Each named move below is a turn or a mirror, shown by a few rows before and after it. Which moves, in which order, take the first row of each later pair to the second? The first pair is answered.
L:
14,-19,-1,40,0,3,-11,-7,43,11,29,-24,-9,-16,16,-24  ->  25,-19,8,38,-4,-8,-8,-7,32,23,32,-7,-17,-19,18,-31
-7,-18,-10,6,-26,30,4,21,-3,-10,1,-17,2,-11,-12,-27  ->  20,-20,1,-2,-40,-6,9,12,-5,12,1,7,-22,-11,-14,-19
0,-18,5,-8,-21,-3,15,20,11,19,-3,15,-13,-12,10,5  ->  -22,-15,-2,1,-6,32,10,24,15,4,7,-9,3,-11,4,-11
T:
-8,8,-9,23,38,-2,4,-6,18,-26,20,-18,10,24,17,6  ->  13,-5,-3,-11,-29,11,13,9,28,-4,8,-18,18,-29,-23,-14
-7,-21,-10,34,8,54,-16,-19,-25,28,-14,-37,7,-8,-3,-20  ->  -22,-10,-14,35,12,58,-14,-13,-11,15,2,-42,6,3,6,-26
-36,0,-17,-23,-7,18,8,22,-24,-26,7,4,2,34,-2,-2  ->  -18,-5,-3,-40,-36,20,8,23,-34,-2,-9,5,6,6,-20,6
-16,17,5,3,4,-2,-18,-9,-8,-15,7,-28,5,0,-10,3  ->  -7,22,3,0,-5,-3,-21,-7,-7,-6,4,-21,2,-5,-18,-1
D:
15,-11,6,9,-8,-11,11,10,-11,7,22,23,-17,7,-10,5  ->  -5,-13,3,-1,-5,-8,4,13,-26,-6,10,19,-12,27,-13,18
-12,-7,-8,1,-3,42,-5,-1,5,-6,-6,-36,25,-27,-16,-26  ->  4,-1,1,11,-8,14,-2,-2,39,3,22,-22,10,-30,-8,-37
17,-26,-6,-1,-29,-10,-2,20,-13,13,11,8,-15,-15,0,-10  ->  -1,-17,-8,7,-17,-12,4,30,-15,4,19,16,-26,7,5,-4
-14,33,-9,-27,34,-17,14,5,18,-35,7,8,17,10,2,11  ->  -12,30,-12,-24,26,11,1,-3,-10,-23,-24,-17,38,-5,-6,13
Now pairs of rows:
Between the rows of a pair lie 2 to 3 moves.
-26,10,-26,-9,-29,5,33,17,15,-3,12,13,-24,11,15,4  ->  6,1,-14,-6,-42,5,20,-1,30,19,13,0,-16,-22,9,-1
D, D, D
7,-10,21,20,-25,-32,0,13,33,16,32,19,-27,3,-2,-11  ->  -44,-2,-3,24,2,28,-1,19,20,-12,18,-25,0,19,-4,-17
L, D
27,-13,-1,-13,-25,-10,-9,-16,-49,11,-37,9,-2,10,-29,16  ->  13,3,-12,14,-10,-37,1,14,8,-12,24,39,-38,35,-5,6
D, D, T
22,3,12,-25,-11,-27,4,-7,32,5,-4,14,15,-29,-14,-3  ->  -13,10,-3,-20,6,-3,9,-4,53,-16,15,-1,27,-16,-11,-10
L, D
3,7,1,-25,-9,-10,-3,8,-28,6,-25,18,-2,18,-12,22  ->  4,10,8,9,30,-29,-11,-3,-1,3,16,24,-17,24,16,15
D, D, T
32,-14,19,32,5,-12,-18,-33,5,36,-3,-15,-8,-15,4,-9  ->  11,0,8,15,-21,-19,-3,18,49,11,29,11,-17,-12,-1,-17
D, T
-9,16,-5,-7,-27,21,4,14,-18,-11,-27,-8,0,-22,-21,-7  ->  -19,26,-12,24,15,3,-5,11,15,-15,18,-6,-18,2,2,-5
D, T, T
41,-1,20,-12,-15,-48,3,-32,-9,40,-9,40,-8,-32,-11,11  ->  -11,30,-2,-18,2,-51,22,7,29,-12,33,60,-27,19,0,15
D, T
-59,-1,2,27,37,39,5,23,15,-40,29,-42,-42,1,36,-11  ->  -20,-29,20,-4,-24,62,-2,6,-20,-2,-24,-67,-10,-62,7,-15
D, T
-30,10,-1,8,-2,42,13,-4,5,-13,22,-35,5,13,4,-8  ->  18,0,13,13,1,-10,-2,-35,-39,23,-4,-4,-11,19,1,19
T, T, L
22,15,12,12,9,-33,11,4,0,16,5,23,-23,19,17,11  ->  -19,17,-3,12,22,29,-1,-12,-7,4,-14,-41,18,0,12,-13
L, D
15,-7,14,22,-30,1,6,-25,24,14,12,2,-10,-8,17,0  ->  -14,7,-2,1,-38,-2,21,3,5,-5,9,17,-17,21,11,16
D, T, D
5,5,4,-7,12,-29,-6,-10,-23,13,-8,19,1,-2,-10,23  ->  16,-9,10,5,1,-13,-16,-23,-7,24,-3,0,10,-27,-8,4
L, D, L
-15,19,9,-40,-15,-15,9,-6,-25,-4,-35,26,8,-4,-8,35  ->  -21,12,2,-25,-8,28,-1,-10,-7,-8,-31,-17,29,-35,-4,17
D, L
28,-10,-1,10,-24,-17,1,-20,-32,12,23,7,-54,2,20,9  ->  -22,-5,-24,-13,-29,21,22,5,-43,-20,5,-12,-32,16,6,10
D, T, D
8,13,19,0,20,12,-15,-39,6,7,-13,-25,26,-24,-10,4  ->  -4,22,7,-4,17,5,-8,-15,48,-8,33,-13,20,-22,-8,-9
T, T, D
11,5,34,6,45,-49,-18,-7,-14,25,-2,31,-3,4,0,1  ->  -24,9,15,-5,18,0,-6,25,33,-4,23,-6,33,-37,-22,-36
L, T, D
-25,-5,-6,14,8,27,-3,4,10,-26,19,-23,14,1,1,-17  ->  -30,2,-16,6,16,14,10,12,-15,-26,2,-2,4,28,2,0
L, D, L
-25,20,-10,-27,19,0,11,3,-22,-40,-20,-8,14,13,-3,24  ->  -12,14,-10,-3,38,8,-7,-14,-21,-28,-12,-32,20,-1,11,9
D, T
12,-9,13,-13,-32,-16,25,22,0,-10,-7,13,3,-19,-19,-2  ->  -18,6,0,11,23,-5,16,16,1,-33,11,5,-2,27,11,-5
T, D, T
-2,2,14,-22,-8,31,-7,-23,-39,14,-46,-32,39,-29,-12,18  ->  11,5,21,31,64,-3,-18,-40,17,9,16,-24,6,3,32,5
D, T, L
19,-15,4,24,23,-10,-6,-13,-11,15,-8,3,-12,5,13,5  ->  8,-7,-1,10,-7,-25,9,11,2,5,2,26,-20,21,9,2
T, D, L
39,-21,15,31,0,-23,-10,-11,-5,30,9,-2,-22,-4,10,-12  ->  -12,-3,-10,19,-18,8,5,34,30,-14,32,-11,-12,9,3,-32
D, T, L
13,8,14,14,2,27,-13,-37,-6,-3,2,-37,-6,-34,-19,-8  ->  30,0,20,16,13,-13,-9,-42,-19,7,14,-6,-27,-7,-10,4
T, L
9,3,11,-35,-10,-47,2,-4,-12,4,-11,36,-3,22,-6,9  ->  7,-12,8,-33,-19,2,-3,-11,25,13,3,-14,18,-32,-21,-18
L, T, D
20,-12,9,13,-25,-6,7,6,42,11,23,-11,-3,-48,-7,-28  ->  -10,5,0,-11,-19,-34,25,34,-19,-8,-8,35,-19,26,-4,15
D, D, L
43,16,9,10,20,-28,-8,-22,-38,15,-17,-20,1,-6,-7,33  ->  4,19,-11,20,37,11,-7,-15,-2,-8,-1,-55,20,4,2,14
D, L
-22,17,-10,-23,-4,26,-4,20,2,-21,-18,-23,24,12,-15,-2  ->  -24,19,-9,-17,13,15,-9,-1,-16,-23,-27,-18,19,30,-3,15
T, T
-35,14,-21,6,-11,6,8,37,12,-25,24,12,7,32,-8,-6  ->  -14,3,-19,-3,-21,32,-6,6,-40,6,-24,-17,33,6,-19,6
D, T
25,-4,13,16,18,-30,-5,-19,-22,25,-10,20,-18,13,12,21  ->  -15,5,-5,2,-7,28,-1,13,44,-4,23,-19,5,-29,-2,-17
L, T, D
29,7,17,5,-7,-36,-1,-8,-10,14,0,25,-22,6,-5,1  ->  22,12,11,-5,-32,-32,6,17,20,-3,17,22,-17,-6,-11,-15
T, T
6,10,-9,12,-29,12,13,14,-8,-13,10,3,-25,-18,-31,-32  ->  25,3,-1,26,6,9,-5,-19,-20,6,-3,-16,-20,-26,-11,-29
T, L, D
4,-14,-5,-17,-35,9,7,15,-40,16,-34,7,1,13,-19,7  ->  15,-23,4,9,-12,30,-6,-14,-29,23,-21,-32,15,-23,-5,-16
L, T, D
-32,40,15,-3,45,20,20,-1,33,-31,11,12,23,10,3,17  ->  -16,36,14,-43,4,-1,33,15,4,-18,-14,40,13,13,-14,36
L, T, D
